cols: G B N H W S
sanad: -0.63, +2.07, -0.63, +2.57, +2.57, +5.94
dotek: +0.35, -8.03, +3.74, -3.89, -0.40, +3.50
gufuf: +0.51, -3.07, -0.21, +1.71, +1.18, -0.55
Beniz: +0.05, -3.86, -6.28, -1.00, +0.05, -2.58
gapif: -1.20, +0.18, -0.30, +0.18, +0.18, +2.02
divip: -3.26, +5.02, -7.28, +0.80, -5.42, +0.90
down: +3.74, -0.21, -6.28, -0.30 => N
next: +5.02, -7.28 => +0.80, -5.42, +0.90
next: +0.18, -0.30 => +0.18, +0.18, +2.02
again Beniz:  => +0.05
again gapif:  => +0.18
asked: +0.35, -8.03, +3.74, -3.89, -0.40, +3.50 => dotek
asked: -3.26, +5.02, -7.28, +0.80, -5.42, +0.90 => divip

cols: K Q C Z
zesa: +0.59, -5.65, -2.01, -2.01
leli: -5.65, -5.65, -2.01, -4.62
liv: +0.59, -5.65, -2.01, -4.62
again zesa:  => -2.01
down: +0.59, -5.65 => K
asked: +0.59, -5.65, -2.01, -4.62 => liv
again leli:  => -5.65
down: -4.62, -4.62 => Z
asked: -5.65, -5.65, -2.01, -4.62 => leli
down: -5.65, +0.59 => K

cols: T V D P M
gapif: -6.43, +3.01, +6.26, +3.73, -4.70
gof: -6.88, +3.66, +6.90, -4.65, +5.91
Beniz: -6.55, +3.47, +6.43, -4.47, +5.81
vak: +5.94, -3.06, -5.93, +4.02, -4.94
divip: +5.79, -3.19, -5.77, +3.74, -4.72
sanad: +7.07, -4.66, -7.48, +5.94, -6.32
dotek: +5.33, -2.93, -5.32, +3.67, -4.55
leli: -6.46, +2.60, -6.46, -3.76, +4.80
zesa: -6.46, +2.60, +5.96, -4.33, +4.80
liv: -6.43, +3.01, +6.26, +6.26, +4.92
gufuf: +6.36, -3.75, -6.57, +4.78, -5.61
Fovi: -6.47, +2.91, +6.19, -4.22, +4.94
again leli:  => -6.46
down: +7.07, +5.33, -6.46, -6.46 => T
down: -4.66, -2.93, +2.60, +2.60, +3.01, -3.75, +2.91 => V
asked: -6.46, +2.60, -6.46, -3.76, +4.80 => leli
again liv:  => +6.26

cols: bosoz reg zuzap fozop bevo Dudi pil rono Fid kene
divip: -4.15, -0.30, -6.32, -0.30, -0.30, -0.56, -3.79, -2.24, +0.26, -2.23
gof: +1.90, +2.42, +4.73, -0.63, +1.16, +1.39, -0.47, -0.82, -4.18, +1.50
vak: -2.03, +1.73, +2.81, -0.66, -1.65, -1.89, -3.72, +0.00, -1.57, +6.86
Beniz: -4.84, +2.42, +4.73, -0.63, +1.16, +1.39, -0.47, -0.82, -4.18, +1.50
gapif: -1.85, +3.86, +0.00, -2.87, +6.54, -4.36, +0.22, -1.37, +0.00, -2.36
gufuf: +0.00, -3.10, -3.72, -0.04, +2.92, -0.39, -1.43, +4.01, +5.77, +0.73
dotek: +3.60, +1.85, +3.60, +0.00, +3.60, +0.22, +0.00, +3.60, -0.05, -1.71
sanad: +1.99, -0.85, -6.32, -0.39, -0.30, -0.56, -3.79, -2.24, +0.26, -2.23
again divip:  => -0.30
again gapif:  => +0.00

cols: Y R L A E U X
divip: -2.80, -1.45, -0.39, -1.17, -3.68, +0.07, +0.49
dotek: -2.91, +0.16, -1.29, +1.59, -0.07, -1.39, +2.74
Beniz: +3.23, +2.33, +5.53, -0.48, +5.50, -1.12, +3.23
Fovi: +0.98, -0.51, -0.02, +0.75, -6.36, -2.41, +0.45
sanad: +3.76, -1.68, -5.30, -0.53, -3.74, -2.72, +0.39
vak: +5.97, -0.23, +0.31, -1.18, -1.69, -3.49, +1.64
liv: +3.65, +0.98, -0.51, -0.04, +0.09, +0.13, +1.52
next: +0.98, -0.51, -0.04 => +0.09, +0.13, +1.52
down: +0.07, -1.39, -1.12, -2.41, -2.72, -3.49 => U
again Beniz:  => +3.23
next: +2.33, +5.53, -0.48 => +5.50, -1.12, +3.23
next: +5.53, -0.48 => +5.50, -1.12, +3.23

cols: Kirak nin vatar zagod Lig
divip: -0.27, +2.45, -2.07, -1.39, -0.48
sanad: +2.38, +1.05, +0.62, +0.62, +0.48
gapif: +3.25, -2.80, +4.63, -0.55, +1.42
Beniz: +4.33, -3.56, +5.86, -0.93, +1.45
zesa: +5.56, +0.58, +2.85, -4.40, +1.13
leli: -0.27, +2.45, -2.07, -1.39, -0.21
gufuf: -0.95, -1.93, +0.96, +1.48, -0.01
Fovi: +4.04, +0.68, +2.45, -3.14, +0.89
vak: +1.83, -2.55, +3.27, +0.48, +0.83
gof: +0.53, -1.30, +1.62, +0.75, +0.41
again sanad:  => +0.62
asked: +4.04, +0.68, +2.45, -3.14, +0.89 => Fovi

cols: bekub Dolo let zub
zesa: -3.68, +4.99, -2.55, -4.72
gof: +3.68, -5.68, +2.52, -5.08
sanad: +3.68, -5.68, +2.52, +5.36
Beniz: +4.33, -6.09, +2.83, +5.88
leli: -3.50, +4.80, -2.26, -4.23
divip: -3.29, +4.83, -2.27, -4.48
gapif: -4.06, +5.40, -2.86, +5.57
dotek: +4.26, -5.95, +3.20, +6.12
liv: +4.78, +4.78, +4.78, -4.68
vak: +3.68, -5.68, +2.52, +5.85
again liv:  => +4.78
down: +2.52, +2.52, +2.83 => let
asked: -3.68, +4.99, -2.55, -4.72 => zesa
asked: +4.26, -5.95, +3.20, +6.12 => dotek
down: -2.55, +2.52 => let

cols: Feve memil lipan luraf
Beniz: +0.85, -0.87, +2.11, -6.04
gof: -2.34, -2.34, -2.34, -1.34
gufuf: +3.29, +0.79, -0.16, -3.81
divip: +3.29, +0.79, -0.16, -3.67
dotek: +3.57, +0.99, -0.50, -3.27
liv: +1.88, -0.22, +1.15, -5.04
vak: +1.45, -0.38, +1.55, -5.47
gapif: +2.07, +0.00, +0.96, -4.80
again gof:  => -2.34
asked: +3.29, +0.79, -0.16, -3.81 => gufuf

cols: nef Zano sune lomit Pob Lop
gapif: -3.18, +1.90, -3.18, -3.18, -3.18, +8.04
vak: +1.90, +3.39, +3.38, +3.02, +0.08, -5.00
dotek: -2.48, +1.29, +3.38, -1.34, -3.18, +3.69
next: +1.29, +3.38 => -1.34, -3.18, +3.69
down: +1.90, +3.39 => Zano
down: -5.00, +3.69 => Lop
down: -3.18, +0.08 => Pob
again gapif:  => -3.18
next: -3.18, +1.90 => -3.18, -3.18, -3.18
next: +1.90, -3.18 => -3.18, -3.18, +8.04

cols: Duga dogef Geze lur Litab vozab Tode ralim kig rap
gufuf: -2.34, -5.51, -1.60, -4.21, +3.32, +3.32, +3.32, +1.59, +2.54, -2.09
dotek: -1.75, -1.61, -0.64, -0.97, +2.31, -1.56, +2.13, +0.24, -0.64, +4.55
sanad: +4.99, -7.12, +0.56, -3.61, +7.41, +2.56, +1.21, +1.73, +3.63, +3.40
gof: +3.59, +0.55, -5.72, +1.16, -2.45, -0.11, -2.83, -1.19, +0.06, +2.04
gapif: -2.37, -1.51, +1.00, -1.31, +0.15, +0.96, +0.09, +0.93, -2.76, +0.25
vak: +3.59, +0.55, -3.26, +1.16, -2.45, -0.11, -2.83, -3.26, -3.26, -3.26
divip: -2.71, -0.84, +4.00, -2.71, -4.03, -1.57, -2.03, -2.71, +4.00, -3.13
again gufuf:  => +3.32
again vak:  => -3.26
down: +3.32, +2.13, +1.21, -2.83 => Tode
asked: +3.59, +0.55, -5.72, +1.16, -2.45, -0.11, -2.83, -1.19, +0.06, +2.04 => gof
again dotek:  => -0.64

cols: Nafi Lisav Forez Tikav Gutu Geti Bitop volum
sanad: +2.43, +3.17, -4.36, +2.23, +4.25, -2.93, +3.53, +2.28
gufuf: +2.43, +3.17, +2.22, +2.23, +4.25, -2.93, +3.53, +2.28
Beniz: +2.57, +3.35, -4.60, +2.36, +4.49, -3.10, +3.73, +2.41
zesa: +3.66, +4.77, +3.51, -3.61, +1.84, -4.41, +5.31, +3.44
leli: -2.26, -2.95, +4.05, -2.07, -3.95, +2.73, -3.28, -2.12
Fovi: +2.82, +3.68, -5.05, +2.59, +4.93, -3.40, +4.10, +2.65
divip: -2.43, +2.63, -3.61, +1.84, +3.51, -2.43, +2.92, +1.89
again divip:  => -2.43
asked: +2.43, +3.17, -4.36, +2.23, +4.25, -2.93, +3.53, +2.28 => sanad
next: +2.43, +3.17, +2.22 => +2.23, +4.25, -2.93
next: +4.77, +3.51, -3.61, +1.84 => -4.41, +5.31, +3.44
next: -3.61, +1.84, +3.51 => -2.43, +2.92, +1.89

cols: ler moti faden Gosob
gufuf: +0.50, +7.40, +1.95, +0.41
divip: +2.20, +3.33, +0.26, +4.60
Beniz: +2.20, +6.95, +0.26, +4.60
asked: +2.20, +6.95, +0.26, +4.60 => Beniz
down: +1.95, +0.26 => faden
asked: +0.50, +7.40, +1.95, +0.41 => gufuf
down: +4.60, +4.60 => Gosob

cols: dozo Zivub zapud metun
leli: -0.62, -1.01, -1.10, -0.95
gapif: +3.08, +3.11, +2.92, +2.89
liv: +4.03, +4.03, +4.03, +4.03
vak: -1.99, -2.07, -2.03, -1.85
sanad: +4.08, +4.46, +4.11, +4.41
Fovi: +5.44, +5.44, +5.44, +5.76
Beniz: -3.48, -3.77, -3.56, -3.91
gof: +4.33, +4.44, +4.11, +4.48
divip: +3.27, +3.33, +3.16, +3.23
down: +4.44, +3.33 => Zivub
again Fovi:  => +5.44
again liv:  => +4.03
down: +3.08, +4.03 => dozo
asked: +4.03, +4.03, +4.03, +4.03 => liv
asked: +3.27, +3.33, +3.16, +3.23 => divip

cols: zapa bip geb Pap zivo lusu Fidi kimad zelu
zesa: +0.04, -0.11, -0.22, +0.72, +0.23, +0.20, +0.72, -0.11, +0.38
dotek: -3.83, -3.21, -4.60, +4.44, -3.83, -5.88, +4.40, -3.83, -3.83
vak: -0.20, +0.37, -0.24, -0.14, +0.16, -0.20, -0.14, +0.05, -0.20
gapif: +0.00, -0.40, +0.31, -0.05, +0.20, +0.14, -0.05, -0.19, -0.35
Fovi: +0.00, -0.40, +0.31, -0.05, +0.20, +0.17, -0.43, -0.04, -0.06
again dotek:  => -3.83
again gapif:  => -0.05
asked: -3.83, -3.21, -4.60, +4.44, -3.83, -5.88, +4.40, -3.83, -3.83 => dotek

